(in the rows, 128 means zero)
Rotation paths and how fast each direction turns (degrees per step):
Each turn is a multiple of 5 degrees from 10 to 175, or 0.
Each row of a path follows its step; steps can be skipped.
path 1
step 0: [129 126 132 134 129 127 118 118 129 131 127 130 129 129 122 129 136 130
 136 126 135 129 120 126 127 136 138 133 122 128 126 125 134 137 126 129
 122 132 129 133 121 124 124 135 124 131 123 120 131 113 128]
step 1: [133 126 135 132 130 141 128 130 141 130 133 122 127 130 137 141 133 132
 120 128 128 134 126 123 132 132 123 130 130 140 132 127 130 129 139 130
 127 125 130 125 124 125 134 133 133 132 133 134 127 127 126]
step 2: [132 131 130 128 131 130 121 127 125 119 128 132 127 121 132 136 135 123
 135 120 126 126 123 134 120 133 132 132 122 128 123 134 126 126 129 128
 116 137 127 141 129 130 130 132 133 131 135 122 132 133 139]
step 7: [124 135 123 124 140 120 121 114 129 124 130 131 125 120 132 131 129 121
 120 130 131 124 125 133 126 125 130 123 126 128 124 134 129 138 129 137
 132 125 131 122 132 125 131 135 123 133 131 119 125 131 135]
step 16: [132 126 136 127 124 126 134 126 135 129 131 130 134 132 132 137 139 132
 123 127 127 128 124 119 126 120 121 132 130 134 129 128 126 124 130 128
 119 126 125 135 127 114 137 127 131 126 121 126 123 116 127]
step 18: [133 135 124 121 124 126 122 120 127 129 124 129 125 121 133 138 134 134
 124 139 123 123 121 126 130 132 122 130 117 128 126 133 137 121 130 131
 120 126 136 130 131 126 129 128 127 128 122 125 116 129 129]
step 19: [136 125 129 136 126 128 119 127 134 125 130 138 129 131 127 123 138 128
 125 127 133 137 122 126 117 132 128 124 132 119 130 137 122 128 135 125
 128 122 134 123 122 120 123 134 121 128 136 124 127 128 130]
step 29: [140 126 128 120 124 132 130 128 124 130 124 127 122 129 128 139 137 128
 124 123 125 122 122 118 125 134 130 136 127 116 123 127 129 117 136 120
 131 128 123 126 127 125 124 136 130 130 121 129 126 128 122]
Speeds:
[130 129 129 127 132 130 127 129 129 128 129 126 130 129 125 129 125 130
 127 127 126 132 127 127 128 129 129 127 130 125 128 130 129 128 129 130
 130 129 129 126 129 128 127 127 129 128 127 127 129 128 126]
155
[128 127 129 127 129 129 127 128 130 127 127 128 129 130 126 131 128 127
 129 127 124 127 131 126 124 129 129 129 126 130 130 127 129 129 126 126
 128 129 127 128 127 129 127 130 128 131 126 131 128 126 128]
25
[127 124 130 127 128 128 129 129 131 129 129 125 129 129 128 126 129 126
 128 128 128 129 128 129 130 128 128 130 130 127 130 126 128 128 126 129
 129 128 130 130 126 128 127 130 126 126 125 124 128 128 128]
70
[129 132 128 128 130 127 130 128 126 128 131 128 129 130 127 128 130 128
 125 128 130 124 129 129 128 126 130 129 130 127 128 125 128 130 128 128
 129 128 126 126 127 128 129 128 129 129 126 127 128 127 127]
45
path 2
step 2: [126 114 126 137 130 126 130 133 133 118 139 123 119 127 140 128 133 118
 124 126 129 126 126 130 129 129 120 133 122 127 127 123 132 131 130 129
 130 136 139 130 117 126 134 132 128 123 124 127 124 118 130]
step 4: [129 137 119 122 132 134 129 131 136 133 122 120 132 119 128 135 127 137
 128 123 130 121 131 130 133 130 131 119 128 130 124 133 119 140 118 125
 134 129 121 134 133 141 124 128 129 122 124 129 132 133 125]
step 5: [133 124 115 128 130 126 130 130 130 127 120 134 128 129 121 122 123 125
 134 132 130 131 129 131 129 125 133 130 132 128 116 132 125 122 128 131
 123 121 125 133 133 127 139 132 126 123 111 134 141 138 126]
step 10: [132 128 115 128 121 118 129 129 140 122 120 133 134 128 126 128 123 123
 124 139 122 132 125 135 133 123 133 134 128 132 122 134 127 129 137 124
 133 126 119 140 129 129 130 125 128 122 121 132 124 128 121]
step 21: [126 126 123 138 125 125 131 130 131 137 128 130 122 118 128 133 128 122
 131 138 120 122 119 141 126 130 124 119 128 131 122 126 123 130 132 129
 127 128 126 140 134 120 127 128 130 124 121 135 129 132 115]
step 23: [127 127 127 127 133 133 148 134 125 122 130 125 124 126 123 119 130 130
 118 121 137 130 134 121 126 125 131 131 123 128 129 127 134 128 125 127
 138 125 125 120 126 132 127 130 118 130 120 134 135 134 134]
step 30: [134 133 124 128 134 125 125 124 139 129 128 128 119 132 133 131 121 130
 123 124 127 123 132 125 132 135 128 118 128 132 138 126 128 137 127 133
 142 132 133 130 123 133 129 127 132 131 115 127 119 138 118]
step 35: [128 137 134 119 131 126 129 122 132 129 129 128 118 135 128 124 125 128
 125 134 128 125 141 138 129 133 135 120 128 130 125 122 131 137 121 128
 136 129 137 128 129 140 125 132 126 133 116 133 134 134 132]
Speeds:
[130 129 129 129 127 129 129 130 129 127 127 127 132 130 127 126 132 128
 126 126 128 126 129 127 129 129 129 127 127 128 127 126 129 130 127 126
 127 128 131 126 128 126 127 129 131 127 128 128 127 129 128]
70
[129 128 127 128 127 128 126 131 126 125 128 128 129 127 126 128 128 126
 127 128 125 131 128 127 130 126 130 130 126 125 130 129 129 129 129 130
 128 127 129 128 128 127 129 129 125 127 128 129 127 126 127]
80
[124 128 128 126 128 129 127 126 127 127 127 129 130 131 127 127 128 128
 125 130 126 128 130 131 128 128 128 128 130 126 127 128 129 129 131 129
 128 129 128 130 125 127 125 128 128 129 128 125 129 126 130]
40
path 3
step 9: [122 128 131 122 138 131 129 123 127 127 134 121 125 122 124 123 127 131
 124 140 119 123 129 127 119 130 131 130 132 129 129 132 124 132 133 126
 128 131 131 145 128 124 136 137 131 132 122 126 132 136 130]
step 17: [119 139 128 127 134 130 125 121 125 135 116 133 124 127 126 131 117 129
 124 133 128 130 133 126 123 126 131 124 132 133 132 136 129 137 133 119
 125 123 126 127 130 126 121 134 130 125 126 129 113 133 128]
step 21: [130 131 127 132 131 131 130 132 119 123 131 135 122 122 124 136 118 134
 123 134 134 136 134 139 119 129 132 127 129 130 134 137 135 127 124 118
 127 123 129 127 122 135 128 129 133 137 125 131 127 128 126]
step 25: [132 130 128 119 129 123 133 132 130 115 121 128 127 124 126 134 123 124
 125 129 134 135 136 124 115 128 138 120 132 137 123 126 128 126 124 124
 119 125 134 127 127 133 121 127 122 129 131 124 133 132 132]
step 26: [133 128 124 135 120 128 133 125 124 130 127 123 133 123 130 125 116 125
 119 140 127 129 124 136 122 120 126 130 136 117 127 137 130 130 125 127
 123 130 134 125 132 134 129 134 131 137 127 129 123 131 124]
step 27: [124 130 125 132 130 131 132 131 133 126 130 122 123 118 130 130 130 136
 128 135 131 123 134 125 121 124 132 139 120 125 123 134 123 126 133 136
 130 115 130 141 127 125 133 133 131 123 127 127 125 127 139]
step 32: [128 129 127 137 119 130 129 122 125 130 137 132 120 137 127 129 132 128
 135 133 125 125 126 114 119 125 125 132 126 120 121 131 130 134 129 138
 122 118 127 139 127 133 126 128 131 128 126 129 134 130 132]
step 37: [129 129 121 131 127 134 126 124 130 129 129 141 131 130 138 138 129 135
 138 121 124 133 131 121 127 124 126 129 123 129 126 123 132 133 127 129
 121 122 127 134 130 141 121 134 124 130 141 130 124 130 130]
Speeds:
[131 128 129 131 127 126 128 127 127 126 130 127 127 127 129 124 126 129
 127 128 130 127 129 129 126 127 129 131 128 128 129 130 128 126 129 129
 131 127 128 129 129 129 129 124 130 129 129 126 128 126 129]
55
[132 129 128 128 127 130 126 128 129 127 127 128 128 127 125 128 129 130
 129 131 129 127 127 127 128 130 130 128 127 128 127 126 127 127 130 125
 126 129 130 130 127 126 128 126 127 126 126 129 132 128 130]
160
[129 127 129 126 130 126 130 131 130 128 128 127 129 129 127 128 128 128
 128 128 127 129 128 126 129 126 128 129 129 127 126 129 127 125 131 127
 131 129 127 130 128 128 129 131 126 126 125 125 128 126 129]
160
[129 129 127 130 126 129 125 130 127 128 128 134 127 129 128 128 127 130
 130 128 128 127 131 129 128 130 127 126 129 130 129 129 128 127 129 127
 129 129 126 127 131 127 128 130 127 128 129 127 128 128 127]
20
[127 130 126 127 125 129 128 129 127 126 127 128 132 128 128 128 131 126
 126 130 128 126 128 128 126 130 129 128 125 126 128 129 126 128 128 131
 130 129 127 130 128 125 127 128 128 130 127 129 125 127 126]
85
